In the rows, 128 means zero.
The rows below fall into families. The same turns and mirrors carry the whole set onto itself and the rows of a family onto each other. For each named row, which other rows are in its family? Write them in the order they are listed.
These 32 rows form 4 families of 8 rows each.
Nula: [128 144 116 107 122 162 107  88 145 132 119 129 112 132 145 126 169  94
 121 125 123  96 116 110 135 149  94 153 157 105 149 119 141 110 123 128
 140 155]
nulu: [139 157 116 127 114 159 100  88 148 132 119 117 116 135 133 126 163  98
 114 112 113  94 111 110 126 150  97 150 147 115 138 119 136 100 134 137
 140 147]
Bimup: [115 170 134 128 126 114 121 112 152 164 146 124 103 132 131 147 134 133
 131 138 138 140 129 139 119 148 127 139 111 129 146 127  87 164 104 122
 108 120]
ledi: [125 121  92  82 133 150 115 104 136 112  87 141 111 115 150 103 155 126
 124 126 102  94 136 121 148 155  93 142 131 122 121 120 134 117 137 136
 164 122]
pem: [133 136 132 148 143  94 107 166 141 142 132 144 108 117 123 152 111 129
 120 159 150 155 139 142 133 153 121 127 128 127 139 128 108 138 103 139
 139 144]
Sos: [117 136 149 119 148 129 111 108 137 144 146 123  94 135 123 148 163 127
 112 163 134 130 138 138 142 150 118 156 110 115 126 144  79 173 122 144
 146 125]
fatel: [128 158  88 128 113 123 120 100 147 137  85 132 140 124 136 110 112 111
 146 132 117 117 132 128 119 137 112 129 156 121 145 119 144  94 114 134
 131 139]
Fosar: [131 138 141 145 130  94 113 148 130 154 141 132 122 111 115 157 108 135
 127 160 138 158 131 147 136 157 124 121 116 130 125 145 117 137 112 143
 141 139]
Tomi: [114 125 123 109 142 114 132 136 131 137 128 145 101 114 127 146 132 154
 113 152 142 136 145 147 179 164 121 125  92 139 109 116  98 149  98 125
 151 115]
ker: [118 127 124 112 152 116 128 135 132 140 124 131 102 115 128 140 133 159
 126 160 140 128 139 143 159 155 128 128  82 147 112 133  84 153 115 127
 152 110]
vufe: [125 125 150 130 141 123 117 112 143 148 156 132  92 130 119 139 162 114
 109 147 136 129 135 128 145 146 111 156 112 111 120 139  84 170 121 158
 152 117]
kazag: [147 122  95 101 130 136 109 141 124 113  91 126 134 111 127 133 134 125
 124 134 131 110 122 123 152 155 100 124 128 130 133 134 168  90 123 120
 160 163]
Sasal: [129 162  95 131  99 117 108 106 148 133  94 140 148 127 133 109 119 112
 134 116 125 108 121 120 120 142 107 130 143 132 140 123 151  92 113 130
 138 138]
dez: [122 138 131 136 137  92 109 153 144 159 137 140 112 117 120 155 114 140
 107 154 143 164 141 148 136 165 121 124 127 129 133 134 121 142 104 126
 131 141]
Paf: [147 127  99 119 125 140 106 130 127 119  96 122 144 115 128 128 129 129
 118 130 133  98 114 115 151 154 105 129 121 137 115 133 154  77 129 130
 173 151]
zugud: [131 136 103 101 120 150 108  94 128 107  84 129 123 123 141 105 152 120
 124 123 100  90 132 119 147 153  98 150 122 122 113 124 129 113 139 149
 173 116]
tovat: [131 150  89 120 102 125 105 110 153 138  92 137 148 125 147 123 131 123
 139 116 125 104 122 124 106 144 110 118 150 126 154 112 152 105 119 124
 134 142]
Vova: [118 170 144 132 120 122 126 119 148 152 142 136 104 118 152 155 127 127
 134 123 134 142 130 139 142 148 119 136 115 113 148 109  87 160  93 131
 104 128]
zokul: [119 128 138 116 146 127 113 120 138 147 146 132  88 133 129 147 157 127
  99 151 140 137 145 130 148 163 114 165 121 106 119 130  88 177 113 141
 158 118]
sozo: [142 127 100  92 130 147 126  92 136 104  81 132 125 130 145  94 143 114
 123 125 114 101 139 118 145 145 100 141 116 112 115 128 132 121 138 142
 164 114]
nus: [123 123 151 112 148 130 107 126 141 146 151 135  95 129 144 143 144 121
 100 147 137 132 143 137 138 154 102 159 118  98 127 134  80 169 125 157
 152 126]
Nomu: [130 160  87 111 106 124 116 115 145 131  95 142 138 125 145 116 121 113
 146 119 128 115 121 115 113 148 107 135 156 123 152 120 156 109 107 116
 135 144]
Vake: [129 125 131 118 139 117 135 134 128 135 135 138  95 111 121 140 130 147
 127 149 130 131 137 143 166 159 121 118  80 147 106 119  90 148 117 139
 155 104]
sagag: [124 141 137 140 141  92 112 146 141 150 133 133 123 121 115 152 120 140
 119 168 151 152 132 146 137 151 128 121 108 137 134 153 113 142 107 126
 129 144]
tol: [138 139 113 117 113 157  96  89 146 128 108 122 127 135 140 135 178 102
 121 118 119  90 120 115 125 142 102 144 149 103 153 115 140 118 130 138
 144 152]
Sepi: [114 166 130 123 118 117 122 115 146 164 143 123 103 126 131 158 136 131
 122 123 131 147 138 142 138 154 120 147 120 114 144 115  96 170  90 124
 108 125]
Madi: [145 145 113 125 134 165 115  90 152 136 111 106 114 126 142 128 164  99
 117 115 118 102 115 104 136 139 105 150 147 100 140 126 134 103 133 133
 132 152]
tam: [121 124 119 104 142 120 133 147 127 130 129 135 105 113 125 146 126 150
 125 143 142 124 144 155 173 147 109 127  86 137 118 111  80 150 101 140
 150 120]
Giner: [144 116 103 113 124 135 103 126 131 115  90 135 149 118 136 136 140 130
 123 142 136  99 120 125 146 152 108 111 127 130 132 125 163  89 129 127
 167 158]
nofur: [157 124  97 110 135 148 123 125 128 116 105 117 137 128 123 129 121 122
 121 142 141 107 119 124 146 152 106 116 130 132 119 124 151  77 132 125
 164 158]
peg: [118 163 132 136 115 114 127 113 147 175 151 121 110 117 131 150 126 128
 138 123 136 138 126 133 128 142 124 143 112 121 142 124  89 160  97 136
 115 117]
fiv: [135 120  93  97 126 151 110 102 137 108  83 137 125 124 153 114 163 130
 128 126 112  84 131 115 139 152 107 134 126 123 123 112 131 122 138 137
 176 119]

The rest of the family of Bimup: Sos, ker, tovat, sagag, tol, Giner, fiv
The rest of the family of fatel: pem, Vova, sozo, nus, Madi, tam, nofur
The rest of the family of Nomu: Nula, ledi, Fosar, vufe, kazag, Vake, peg

